Rotation paths and how fast each direction turns (deg/step):
Each turn is a multiple of 5 degrees from 10 to 175, or 0.
Each row of a path follows its step; steps can be skipped.
Rotation 1:
step 1: [-18  10   4   5   5   0  -8   1   6 -15  12 -14   8  14  13  10   2   9
   7   4  10   3  15  25   8   1   7 -19   6 -21  10   3  -1   1 -14  22
 -13 -13  -7  22 -13  -2 -19  10  11  -6  -2  22  18   6   4  -5   8 -12
  -5  10  25 -17   7   7 -30  -6 -19  34  14 -11  -8  -5  -1   8  -1  12]
step 2: [  1 -12 -29   8  -2 -17  21   4 -12  18  17   9   3  -5  -6   5   7  17
  -1   6  11  -2  -8   4  -1 -12  -8  15  20 -13 -14 -24 -24  -5   2 -10
  -4 -10 -16  -2   8  -5   3  16  -3  26   0  26   9   7  -5  16  29 -10
   1   0   6  -8  13   2  -2 -26  22  -1  18   0   3  -4  -6  11  17   7]
step 4: [ 16  21  16  30  -2 -11  -5 -22   5   7  -1  15 -21  10 -19  12 -15  -3
  17  17  -2 -16  -6 -22   9  19  -1   7   0  14   6   2  -8   9   6  -4
   6  15   2  14  19  -5  -6 -15   0  -1  20   5  -9   7 -18 -17 -10  -8
  -4  17  11  16   4   4   9 -12 -15  -3  14  -6   0   3  27  11 -22  10]
step 6: [-10   4   2 -19  13   3 -11  17  15  -8 -34   6   1   9  25 -18  -2 -19
   1  -6  -7  10  16  -2   6  17 -11  10   3 -10  -5 -22   6  17 -21   2
 -22 -14 -15 -11   4  28   3 -11   9 -18   1   5 -10   2   8   1  14  -4
 -23   6  -7  -6   9  16  12  -1  -9  -3  -4  10   2  24   7  -3 -15 -18]
step 8: [ -6   2 -24   3   1 -10  -4  -2 -11  -3  20  10  -1 -25   6  -1 -10  10
  -6 -15  32  10  -7  14   8  -6   4 -18 -13  -2  16 -10  -2  -1 -24 -12
  18 -18   5  -1  24 -10  -7   0  -9  -1  22 -15  -3   4   1  32  -1  14
  -4 -10  -2 -12  14   8  -2  13  11  33   2   2 -24  -1 -13   0  -9  -1]
step 18: [  5 -21   7 -12 -14   9  -3  21   3  -2  15  -6  -2  -6  20 -29   6  11
 -21   1  10 -21 -32   7   0   5  -2   5   3 -19   5   7   3  21  -3 -11
 -19  -4  -5   9  13  -3  22  -3   8  -6  18   3  -4   8   5 -28  -2 -14
 -21  -8  -3 -11   0  11 -17  -3  -9   9  -6 -12  16  -8  -9 -24   9  12]
step 20: [ 16  13   3  23 -11   4   8  -5 -24 -19  18 -22  -6  14 -14  19  11 -23
   0   4  25 -12  -9   6  -5  10   5   0   0   0   0 -12   0   2 -17   2
   6   3 -16 -14  14   4 -10   5  -2   5  -2 -19  -6   2  11  19   7  10
   1  25 -12  -3 -22  -1  -6   8   8 -19   6  30  -1   8 -11  -6  14  26]
step 24: [-16 -13 -30 -14  -6  -6   0   9 -13   3   0  19 -10   7  14 -14  27  -2
 -19 -12 -17   2 -14  -2 -10  10  -8 -12   8   3  -2  13  -1  21  23  -1
   0   7   3  -5 -12  13   9 -15   1  -1   5   9  17  -5  16   7  -9  12
 -14 -26 -31   4 -14   1  12  27   1   7   2 -11  -3   2  -7  22  13  -2]
step 26: [ 28  -3   5   2   3  25   1 -16  -2 -19  14 -19  -6  17 -10  19   4  -7
   4   1  -9  -1  11   9   8   7  20 -22 -13  -1  -7  21   0   0   0  -2
  -2 -20  10   1   0 -26  -5 -11 -17 -13   2  -4  20 -17  -1  -8  -9  25
  10 -13  17  -2  -8  -7 -21   0 -21  18 -10  13  -6  -7 -24  -2  -5   5]
Speeds:
[-6  4  0  1  2  2  0  3 -2  1  2  6  3  5 -1  2 -3 -2  2  3  2  3  3 -1
 -1  1 -3  0  1  3  2  1  6  0  2 -7 -4  5 -2 -3 -1  1  4 -2 -2  0  0 -1
  2 -5 -6 -1  0  2  1 -3 -5  0  1  7  3 -1 -3 -4  3  1  1 -2  1  4 -3 -3] -> 40
[  3  -4   3   1   5  -8  -2  -3  -2   3   0   3   4   0   0   6   3  -1
   1  -2   5   5   2   6  -2   0  -3   0   2  -1   1   1  -6 -10   1  -1
  -2  -1   3  -2   1   7   1   2   2   3   3   0  -1   0  -3  -1   0  -4
   5   2  -1   0  -1   2   0   1   2   4   0  -2  -4  -2  -3  -1   0   1] -> 55
[ 3 -3 -1 -3  2 -6  5  1 -2 -4 -2  2  0  1  0 -2  0  1  1  0  0  8  0 -4
 -5  2  4  3 -5 -4  0  6  1  2 -2  6  2  1  0  4  1  4  4 -6 -6  3  2 -5
  1 -3 -1  1  0  0 -2  5  3 -2 -1 -2  4 -1 -1  0  4 -1  3  2  2  4  0 -4] -> 40
[ 0  2  0 -1  3  1  3 -4  3 -2  1 -4  4  0 -5  0  3  1 -5 -7 -2 -4  1 -6
  1  2  1  1 -6  1  2 -1  0 -4 -7  1 -3 -3 -4  1 -1  1  0  2 -2  3  4  1
 -1 -5 -4  1  3  1  3  0 -6  1  5  2 -1  0  6 -1 -6 -3  1  4 -3  4  0  1] -> 125
[ 0  0 -6 -5  6  3  3  0  1  1  1 -2 -5 -2  1  3 -4 -2  0  2 -1  0 -1  1
  6  4 -7  0  1 -6  3  2  3 -4  4  4  2  1  0  1 -4 -6 -1  1  4  2  0 -3
  5 -2 -1 -5 -2 -2  2  2  3  0 -1 -1 -3 -5  4 -2  1 -2  0 -1 -3  2  3 -2] -> 25
